Each path below is one point turned by a fixed rotation once a step. After each direction that follows a path, write how fast that rotation turns it, in degrees a step (0 if it stays still).
Each turn is a multiple of 5 degrees from 10 to 175, or 0.
Each row of a path follows its step; steps can be skipped.

step 0: [-20  18  19 -39  -7  31 -18  -1 -11 -20 -12 -48  -3  -9 -11 -14 -11  19
  29  26  -8   5  24   4  21 -11  22  12  12 -24 -31 -25 -26  15  33  -3]
step 1: [-34 -21 -38 -10   8  -1 -14  19  -3 -29  13  10  19 -37   2  20   9 -43
  -9  -4  -8  19  23 -11 -29  16 -27 -16   6  32  -6  -3  37  21  12   5]
step 3: [ -7  25   5  -1 -34 -25  -3   6  35  36  -4   2  14 -13  11  -5 -34 -19
  42 -20 -18 -20   0 -29  10   6 -17   7 -30  23   5 -16  24  19 -38   6]
step 4: [  9  24  -3 -27  -1  20  -1 -29 -17   1  -9 -15 -28 -17  17  20 -18 -21
 -37  -7  16  11  28  15   2 -49  39  41 -22 -11   3  14 -14  -5  -7  25]
step 5: [ -8  -7  11 -20  31  18  26   7 -17 -12  12  11  40  14  -3 -24 -25 -19
  38  37  34   0  14  -6   1  33  11  -8  -4   6 -26  20  25  20 -14  29]
step 6: [ 14  19 -18   9 -24   8 -49  47 -17 -14   4 -15   0  21  10  17 -11 -19
   9 -14  18  34  -1   4 -40  -5 -13  15  18   0 -26  10 -28 -34   9 -18]
step 7: [-16 -15  -5   2 -32  -8 -22  -3  -5  -4   1 -31 -19 -19  -6  -7 -24  37
   8   6   6   5  38 -29  41  44  21 -11  14  24  10  -2  16  36  -5 -28]
step 9: [-15  -9   3  22 -20  -7  -5  -7   3   1   0   7  -4   0 -18 -11  17 -18
  12   3  52 -24 -27   4  17  -2  40   3 -35  -6   7  46 -27  32 -38  16]
step 10: [ 56  29  16   1  23   7   6  20  -6  46  42   4  10  -4  12   4 -27 -23
  26  -8  11 -17  18 -31 -16 -28  12   4   6  12  -8 -19  -7 -11  -3 -20]
step 11: [-22   7 -10 -39  -1 -37 -20 -15 -20 -13   6   5   3  18  26 -18 -18  23
 -21  21  49  36  29  19   6 -25  -4   2  23 -19   7   8 -17  26 -10 -11]
step 12: [ -5  19  15  15  -3   4  10  16 -33 -38  33 -12   9  -7  -7  -3  22 -16
  25  13 -20 -26  45  -4  25  26 -17 -28  19   1 -39  11  -8 -16  27  11]
Speeds:
[-16  -8   6  -4  -2  -1   2  -6   1   2  -5  -1   4  -3  -4 -12  -3  -2
  -4   6  12   3  -2  -2  -5   6 -12  -4  -5   8  10   0  -3   6 -15  -9]
175
[  5   6  -7  -6   3  -9  -4   6   3   1  -9   9   2  -9   4  -6  -1  -8
  -1   8  -7   7  -3 -13  -6  -8  -6  -4  -5   6   5  12   0 -11   8  -4]
155
[  1   9  -2   3   6  -6   9   3   0   9 -12  -5   6  -2  -2   3  10   1
  -6 -12   4  -7  -3  -8   9   0   5   7 -16  -2   4  -2   3  -2 -10   3]
65
[  2  -1   6   5   3 -14   4   1  -6   3  13   6   2   2  -2  -5  16   2
  -3   1   3  -7   3  -1   7 -11  -1 -10   7  -5   2   1 -10   3   3 -15]
20
[ -3  -6  -5   3   8  11  -4  -5  -4  -1  12  -2  -6 -10   3  -9  -1  10
  -5 -13  -7  -2   6 -11 -12  -5   7   1  -7   1  -3   6   5   2  -4  -6]
120
[ -5  -1  12   2   6  -9  11   0  -1  -8   1 -10  -4 -16   5   7   5   1
   0  10  -6   5  -3   4   0  -5  -3  12   5   0  -9  10   4   6  -5   4]
95
[ -3   5   7 -13  -5 -13  -4  -8   1  -1  -1  -6 -11   8  13  10  -4  12
  -2   4   0  -8   2  -6  -4  -1   0  -9  -8   5  -6  -8   2  -2   1  -3]
95

step 1: [ -3  12   7   8 -17  -8  12  19 -36  -4  -8   6  31 -33 -19  26   1  52
  11  -2 -12 -25   2 -44  -6  -6 -23  -4  16  19   7 -22  -4   4 -16  11]
step 2: [ 12  14 -30 -22   2  14  24  34 -12  -5   6  20  -5 -13 -17  17  28   7
  -3  -1  11 -34  35 -38  14  19 -29 -11  -7   3  13  16   4  11 -34   5]
step 3: [ -6  31 -23 -26 -37 -16  -7  14 -29  10 -26 -14  26  -7  -3   4 -17  -4
   3  -8  24   6  48 -28  31   1   2 -18  -6  -7  14 -10   9  14 -25   5]
step 4: [  1  -1 -41 -46   9   1   1  -7   3  13  14 -20  38   1  -2   7  20 -26
   2  11  18   0  33  -2   3   7  25 -30  13  23  -7  -9   8 -14 -36  23]
step 5: [ -8  12 -17 -25  13  -7   1 -16 -25  29  -4  -8  28  -4   5  49   1 -26
  -4 -16  -5   6  17 -11 -28 -42  28  -5  26  -3  18 -21  19  13   6  11]
step 7: [ 23 -24  -4  -7  -4 -20 -21  -3 -16  11 -31  -7  14   3   5  37 -37   2
 -31 -33 -24   8  15  11 -23  -2   6  23 -23  -8 -33   1  30  15  -7  10]
step 8: [ 45 -53  -3 -16  14  11  -1   3  29  26 -30  -3  11  15  -2  -4  12  -3
  -1 -10 -12  19  -2  -1 -16  -9 -20  24 -24  27 -13  -8  22  -7 -32   4]
step 9: [ 15 -32  -4  20   7  10 -10 -28   6  13 -36   4  19 -15  13   4 -18  30
   0 -14  13  18 -27 -27 -17  -7  -9  14  10  18  15  -2  38  36 -19 -25]
step 10: [ 27 -30  16   0   7  57   2  13  -3 -13  -9  -9  30  -1  14  -8  10  23
  -9  -4  15  -7 -17 -24  -2  -5 -35  -2  37   3 -17  26   3  13 -28  -3]
step 11: [ 26   1  -7   9  -2  26   4  18 -27   0   1   4  30 -37  -2  -4  -1  19
 -16   0  -1  11  -1 -26   5   5  -3   5   0 -61 -14   6  10  20 -23 -42]
step 12: [ 39   4 -13  14  -9  23  23   5 -19  11  -4  19  41 -10 -17 -24   5  -1
  24   8  10   0   5 -31  25  -4  -8  -3   2 -15 -35 -24 -27 -20 -30  10]
Speeds:
[  0  -8  -3   4  -5   0 -12   9   5   6   6   5   3  10  -1   1  -5   7
   2   3   5  -2  -4 -15  -9  -5  -1  -5  -6   3  -6  11   4 -10  10 -13]
35
[  0   2  -4   0   7 -10  -8  -1   1   3  -4   6   3   7   3  10  -5 -13
  -5  16   4  -8  15   1   4  -3   8  -5   6  -5   7   0  -8  -9  -1   2]
35
[ -3  -9  -4  -8  -6   1  -4  -6   4   9 -10 -12  -9   8  -1  -6   2   4
  -1   4  13   7   0   0   9   4   1  -8   3   7  14   7   3   6  -6  -3]
65
[  2  -7   1 -12   4   2   1   8  -2   8   7 -10  -5  -4 -14   4  11   3
 -10   4 -13  -3   2   5  -8  -9   0   7   1  -8   9   6  -3  -4  -3  -5]
120

step 0: [ 26  31  11   6  39 -37  18 -15 -25   0   1  17   1 -24  24  32   5   7
   7  13   1 -22  -7  -1 -20  46 -22 -16  -4 -21  33 -13 -15   0   0 -34]
step 1: [  2   7 -11 -35 -23  -3   8  53 -36   9 -12 -20  29  15  11  -8  12 -32
 -10   2 -14 -16 -26 -18 -31   2  -4 -17   5 -26  36  -1   0  14  25 -26]
step 2: [  2   3   7   4 -12   9  10 -18 -12 -28  28 -21  15  -3 -23  22  -1  -8
 -13 -28  13  -1 -41   4 -24   5  34 -16 -20  27  -6  -9  31   8  50 -38]
step 3: [-14 -32 -25 -23  21 -18  -1 -30 -18  17   3 -13  -7  17 -22  34 -15   8
 -43 -37 -23 -21 -17  16  23  14  -3  14   6  -8  14  -1 -18 -34  29 -15]
step 4: [-16  -9   1 -24  -9   7  11  24 -18 -13  15  15  42 -37  11  13  36  35
 -24  -7 -35   5  18  18  14  16  15  -7  13  12  15 -39 -20 -29  -7 -15]
step 5: [ 13 -56  -2  29  -6  10   9  10 -36 -22  17   1  11   4  -7   7  -2  -4
  30 -24 -16   5  10 -43 -13  -7  20 -18 -12 -35  -7 -27 -24 -12 -19 -29]
step 7: [-18  18   7 -14  -7  12 -31 -13  -3  -7 -15  36  -5 -11 -32 -21  24  -8
 -20 -24 -19 -15 -26 -51   7 -15 -43 -10   1  21  23 -12   1 -21   0 -32]
step 8: [-28  31  12  23  34   9  46 -17 -27 -27  23 -10  16 -21 -25 -12 -10 -17
 -29  11 -22 -16   3 -13  16   3 -15  -4 -32 -17  14 -34   8  13  -7  -4]
step 9: [ 19 -12   9  21  12  17   1  10 -23  28 -10  15  44   7   5   4  10 -21
 -32   0 -23 -30   1  24 -24  19 -23   9 -34 -37 -18  22  17 -17  -4 -32]
step 10: [-34  -7  -3  -8 -20  26  -3  24 -28  12   4  -5  37  -4 -13   8  -1  21
   5  19  38  34 -42   8  11  11 -27  11 -20  -1 -10  -2  -2   0  14 -51]
step 12: [  4 -17   1  -8  -1 -11  32 -37  -1 -17 -23  -1  41 -13 -27   0   8   3
   6 -14 -38  30  -6  32  41  20 -18 -37   6  -5  13  31  -3 -19 -17  -3]
Speeds:
[  2 -13  -3 -15  -5  -3   0  -8   0  -6   1  -9  10   2   2  -2  -5   0
  -1  -5   6   4   5   4   6   7  20   1   6   5   4   6  -5  -8  -2  -5]
40
[ 17  -3  -9   2  -9  11  -6   6  -9   3  14  -5  -2   8   3  -5   6  -5
   5   6  -1   1  -4   6   0  -3   6  -4 -10  -4  -5   6   1   9  -3  -7]
90
[ -1   4 -11   1   2   0   4   1   9   1  -2  -5  -5 -13  -3  -1  11   1
   0 -10   7  -3  13 -10  -2  -3   1   2 -13   0   8  12  -8   6  -7  -7]
45
[ -2  -2  -2  -4  -4  -4 -12   8   3  12  -5   5   5  -4  -4  -1   5  -1
   9   6 -12  -7   3   6   8  14  -3  -2  -4  -2   9  12   1  -5  10   7]
125
[  0   5   9  -4  -5   5  -8   2   1   1  -2  -1   8   3  -4  -1  14   8
  -9 -12  -3   5   5   7 -13  -3  -1 -10   8  -1   0   7  14   0 -10   3]
140
[ -1  -8 -12  -1   5   5  -7  -3   7   4   4   6  13  -2  -2   3  -9   1
 -16   6   6   0   3   4  -7  -9   1   0 -10  -2   9  -6   7   5  10   5]
55
